M: several groups of rows, each row roughly a mix of its group's hidden directions
M (95 x 10)
[[ 22.5  23.3  12.4  -1.9  44.0   8.3   2.9  35.3 -26.6   6.0]
 [-14.2  38.7  32.1  25.0 -17.9 -23.8  -3.4  15.3 -25.6   8.3]
 [ 13.3 -36.8  15.0  -2.6  25.1  -2.8 -19.1 -43.3  22.6   7.8]
 [ -8.5  38.3  51.5   3.5  11.3 -13.2   3.2 -24.8   3.3  -8.8]
 [ -8.5 -18.4  18.7 -17.7  -1.1  18.8  -9.3 -50.3  33.8   5.0]
 [-21.5 -22.2  -8.0  10.1 -51.6   3.7 -10.0 -31.7  17.6   0.4]
 [ 12.2 -34.8 -11.2 -17.9  40.2  -9.6  12.7 -35.8  12.0  10.4]
 [ -9.1 -20.6 -13.5 -10.8  55.1   7.0  15.6  23.6   7.0  21.7]
 [ 22.3 -20.5 -13.9  26.4  35.9  19.5  -4.9  14.0 -12.1  37.0]
 [  4.0 -13.8 -39.7 -17.3  33.0  -1.4  11.9  38.2 -19.3   8.1]
 [-16.1  -6.6 -21.9  -5.3 -36.4  30.1   3.0 -28.4   5.2  36.4]
 [  5.3  22.6  35.4  26.2 -30.4 -17.3 -10.3  34.0 -12.8  -9.0]
 [ -1.8  -8.2  -7.6   9.5  -2.0  30.8 -22.4  22.2  43.4  34.0]
 [ 13.3  24.2  11.5   5.9  38.4   5.9 -10.3  44.1 -20.4  17.4]
 [ 14.3  27.9   2.1  10.9  23.3 -29.1   6.1  45.2 -19.9 -15.5]
 [  8.7  29.5  13.9 -23.3  52.4   9.9  -3.2  -6.9 -21.8 -12.4]
 [-11.3  -9.5   0.9 -15.6   5.9  47.3  14.1 -43.9  17.4   7.2]
 [ -5.8  16.3  37.8  10.9 -19.0  22.2 -25.2 -40.6  10.2  11.2]
 [-21.3 -31.1  -6.5  17.8 -37.1 -26.3 -13.7 -10.3 -26.4 -19.1]
 [ -0.3 -25.4   0.9   0.2  27.2  -2.7  34.9   3.1 -48.4  15.8]
 [ -9.3   9.5   2.9 -20.9  36.0  -4.1  21.7 -45.5  20.9 -17.1]
 [ 26.7  23.4  15.7  12.8  28.1 -17.5  27.3  28.9   9.6 -27.7]
 [ -3.7 -56.7  -9.1  -2.9  15.8 -16.7  -6.1 -36.3   3.0   2.0]
 [-20.0  -8.4 -17.8  -7.9 -44.5   3.3  -5.8 -43.7  20.0   5.7]
 [ 28.2 -36.1 -31.7  -9.4  17.0  22.8  12.8 -25.3  10.9  16.8]
 [ 29.3  14.6  31.0 -11.6  16.7 -21.1  -6.5   2.8   2.9 -47.6]
 [ 30.3 -50.4 -20.3 -11.5 -12.3 -10.3 -22.8  -8.5  18.8  -1.1]
 [  6.8  34.2   6.7   7.2  19.4 -36.0  11.6  30.6 -16.0 -29.9]
 [-28.4  45.1  20.8  13.5  -0.3   9.0  37.4  -0.4  -5.4 -15.6]
 [ 24.8 -38.8  -9.4   2.5 -12.5  20.5 -12.7 -37.1  -4.4  29.4]
 [  0.0 -47.7 -41.2  -7.4 -18.7  14.0 -10.9  -5.2  10.9  19.3]
 [ -7.8 -41.4 -19.1  -5.9 -17.1 -21.9  11.5 -41.3  20.2  -4.0]
 [-12.5   3.4  32.5  15.0 -27.4  -7.7 -36.7 -26.6  11.9 -27.4]
 [-20.0  21.7  32.5  11.2 -24.6  -3.1 -35.0  18.3 -25.2  18.7]
 [  5.8  15.7  46.0  17.6 -17.1   0.7 -35.7 -24.1   0.4 -18.9]
 [-15.8  -2.3  22.8  -5.6   2.4   8.3 -21.9 -52.4  31.7  10.1]
 [  5.4 -23.3  -3.9 -14.7  12.0   6.0  20.7 -52.2  32.1  -6.1]
 [-20.0  -6.8 -49.6 -13.8 -15.0 -12.4  33.4  24.8   1.8  -0.6]
 [  4.7 -21.4 -28.0  40.2 -42.9  -4.9  -4.4   4.6   8.5  18.7]
 [ 13.9  31.4  31.6  22.6 -42.4  -3.3 -12.1   8.5  13.8 -17.3]
 [ 12.9  58.0  14.1   1.8   3.3  16.8   7.1  30.6 -13.2  -4.0]
 [ 20.1  21.3  39.3 -13.2  31.0 -14.1   0.1 -19.8  11.8 -30.7]
 [-24.6  -5.7 -45.3 -19.7  -8.7   8.4  33.9 -27.4   5.3  -7.7]
 [-34.4 -11.6 -23.0  18.7 -46.4  26.8  10.1   5.7  -2.8   0.3]
 [ 14.0 -36.1 -47.6 -13.4  13.3   4.9  15.0  14.2 -14.2  20.9]
 [  9.0  32.8  29.0  -5.0  49.2  19.4  16.1 -10.8  -3.0   1.8]
 [  2.2  -1.2  20.6   1.6 -26.8 -52.8 -14.9 -18.6   9.1 -24.9]
 [ 18.9  21.4  10.9  29.0  -0.9   7.1  11.2  53.2 -20.2   4.8]
 [-11.8  35.1 -20.0   2.8 -15.9  19.8   1.8  49.3  -2.7  18.7]
 [ 19.1  31.6  14.8   9.7  26.4 -16.1  18.5  36.7  -6.5 -29.0]
 [  7.1  21.6  11.1 -37.8  53.2   7.4  -0.7 -10.1   8.7  -8.9]
 [-28.8  24.6  47.0   9.9 -20.8 -12.4  -6.8 -25.9  11.2   6.1]
 [  4.2  10.7   7.4 -32.2  56.9   2.3  15.4  -4.7 -21.6  -4.1]
 [  5.6 -23.0  29.9  40.2 -36.9 -10.8 -10.3  14.7 -17.0   6.6]
 [ -3.4 -51.2   7.7   5.2   3.4 -37.5 -30.8  -1.1  -7.0   8.8]
 [  0.2  39.4   5.5 -10.8 -17.3  28.4  41.3 -12.6  18.3 -14.7]
 [  5.1  24.3  -6.0   4.5  10.9  10.0  15.3  54.8 -32.7   3.0]
 [ -0.3 -20.5 -34.6  37.6 -43.0  -2.8   0.9   4.2   0.9  17.5]
 [-49.1  16.2 -15.4   4.4  -6.9 -11.3 -18.0  25.4 -20.0  27.2]
 [-24.5 -14.7  -2.4  -9.4 -37.2 -36.0 -33.1 -22.3  -0.9  -4.7]
 [-18.8   5.5  17.4  15.8 -43.7 -12.0 -31.0 -13.4   4.5 -32.6]
 [  4.2  20.8  45.1  19.1 -12.2   7.8 -40.6 -10.4  -9.3 -17.5]
 [ 15.4  31.1  24.2  -8.4  47.1  -1.1   9.0  17.3   3.4 -27.3]
 [ 26.6  10.6  16.7  19.3 -21.2  16.6  30.9  25.5   2.7 -37.5]
 [ 25.2  20.3  23.0  -4.5  48.9 -16.8  -1.6  22.4 -10.4 -18.1]
 [  4.6   7.4  14.4  30.9 -55.2  12.2  -0.8  -8.0  24.6 -10.3]
 [-26.7  20.5 -15.9  28.1   7.8   1.0  38.3  30.5   5.1  23.4]
 [-20.7 -20.8   1.2   3.6 -30.9  15.8 -20.9 -45.2  20.6  15.0]
 [  4.1  39.7  35.0  -0.8   0.5   1.6 -31.8  35.0  -4.6 -11.2]
 [  6.4 -15.9  31.9  36.0 -38.0 -16.3 -11.7  20.6 -17.2   6.0]
 [ -5.9   8.7  15.3  14.4 -19.4 -15.9 -24.6  52.2 -24.0  11.2]
 [  9.5  44.0  29.0 -16.3   1.9 -27.9 -18.2  21.1  -9.4 -20.7]
 [ 16.0  34.0  11.5   4.7  37.9  -5.8  15.7  36.9 -11.3 -21.2]
 [-20.0  31.1 -19.3 -25.7   3.5 -16.3 -11.7  -7.8 -23.9 -41.9]
 [ -9.0  58.7  12.2 -17.0  -6.8  16.4  -1.0  20.5  -0.5 -22.7]
 [  0.3  19.3  -5.1  -1.7  28.6  23.3  14.5  45.7 -26.1  21.7]
 [ -7.2  45.1   6.1  11.4 -35.2  13.4   8.1  29.0 -24.9  -3.7]
 [ -9.6  22.1  -1.0  -1.7 -20.9 -30.8 -23.1  -7.9 -25.4 -44.7]
 [ 15.7  24.2  -3.1  22.2  18.1 -36.8  11.3  39.9 -21.5   3.3]
 [ 25.8 -36.1 -33.4  10.9   3.3  15.2   3.5  30.3  11.4  26.5]
 [  0.2 -48.5 -21.2   7.3  19.2  -3.7  17.8 -35.3 -19.8   5.0]
 [ 22.7   1.7  -7.4  15.6  38.1  20.2   2.6  29.8 -15.6  37.3]
 [  1.3 -39.9 -22.9  -6.8  -7.2  18.0   2.1 -35.9  13.7  34.4]
 [ -5.1 -52.2 -27.5  -0.3   9.1  -8.8  21.7 -28.7  -1.6  15.7]
 [  0.8  26.5   5.8   9.8  10.6  13.8 -17.6  54.3 -22.0  18.1]
 [  8.4  38.0   4.4 -19.8  45.7   9.5  -9.5  22.1 -22.3   5.0]
 [ -5.7  41.5  46.8   5.7  23.4  -6.1 -11.4   9.9   4.2 -20.2]
 [ 24.0   4.8   6.1   1.3  22.9 -38.6   7.6  28.1  -8.6 -40.5]
 [ 39.0  24.0  36.1   4.4  38.5   4.8   1.9   6.4 -14.4   5.5]
 [  5.1  21.2  43.8   2.4   6.0 -17.7   3.4 -34.8  31.6 -15.5]
 [ 16.6  16.1 -15.1   1.5  45.2  28.4   1.4  25.7  -6.8  29.9]
 [ -6.6 -35.7 -15.3   5.7 -42.4  -1.9  -3.7 -37.5  19.6   4.6]
 [-24.1 -16.6  27.3  -8.3 -15.9  16.2 -36.0 -19.3  27.1  24.9]
 [-18.4  38.4  33.3   6.0   6.4 -32.8  15.6 -11.8   9.0 -25.8]
 [-19.6 -25.3 -27.2  -0.1 -20.0  34.0   7.0  -7.9   1.6  42.2]]
one row of each group, then the others: which group is each in?
[  8.8  43.7  41.0  -4.8  35.7   6.4 -13.7  -1.2  -4.0  -1.9]
B
[-17.0  39.0 -10.1   4.1  20.3   9.3  22.8  34.6 -29.9 -13.1]
U
[ 6.0 35.6 35.8 -1.3 -8.6 -1.0 -8.6 48.8 -0.1  9.4]
V

[-29.7 -12.2 -13.9  -2.8 -43.3 -10.9  -7.0 -33.6  26.2 -10.9]
B
[ -4.5 -21.7  13.9  21.7 -49.1  10.3 -12.2 -34.5  12.9   5.7]
B
[  5.4  44.2 -23.8  19.3 -29.5   2.5   5.8  34.1 -13.7   4.8]
V
[-21.5  36.4  46.4  19.9   5.0   9.4 -12.4  20.7  -0.2 -13.2]
B
[ 20.5 -14.9  37.0   2.3  33.5 -15.2 -11.9 -32.1  24.3  -8.8]
B
[-12.8 -32.0  -4.6   0.9  -8.8  26.2 -46.0 -28.4  -2.0  17.5]
B
[ 16.0  29.0  36.9   3.8  45.5   1.9  -6.2  21.7 -11.1  -5.3]
B
[-25.8  18.3  -7.0  11.4 -25.1  -5.5  21.5  35.9   4.7 -39.9]
U
[-24.1 -23.2  21.9  -6.5 -38.4 -24.7 -30.6   5.6  20.9  -9.0]
V
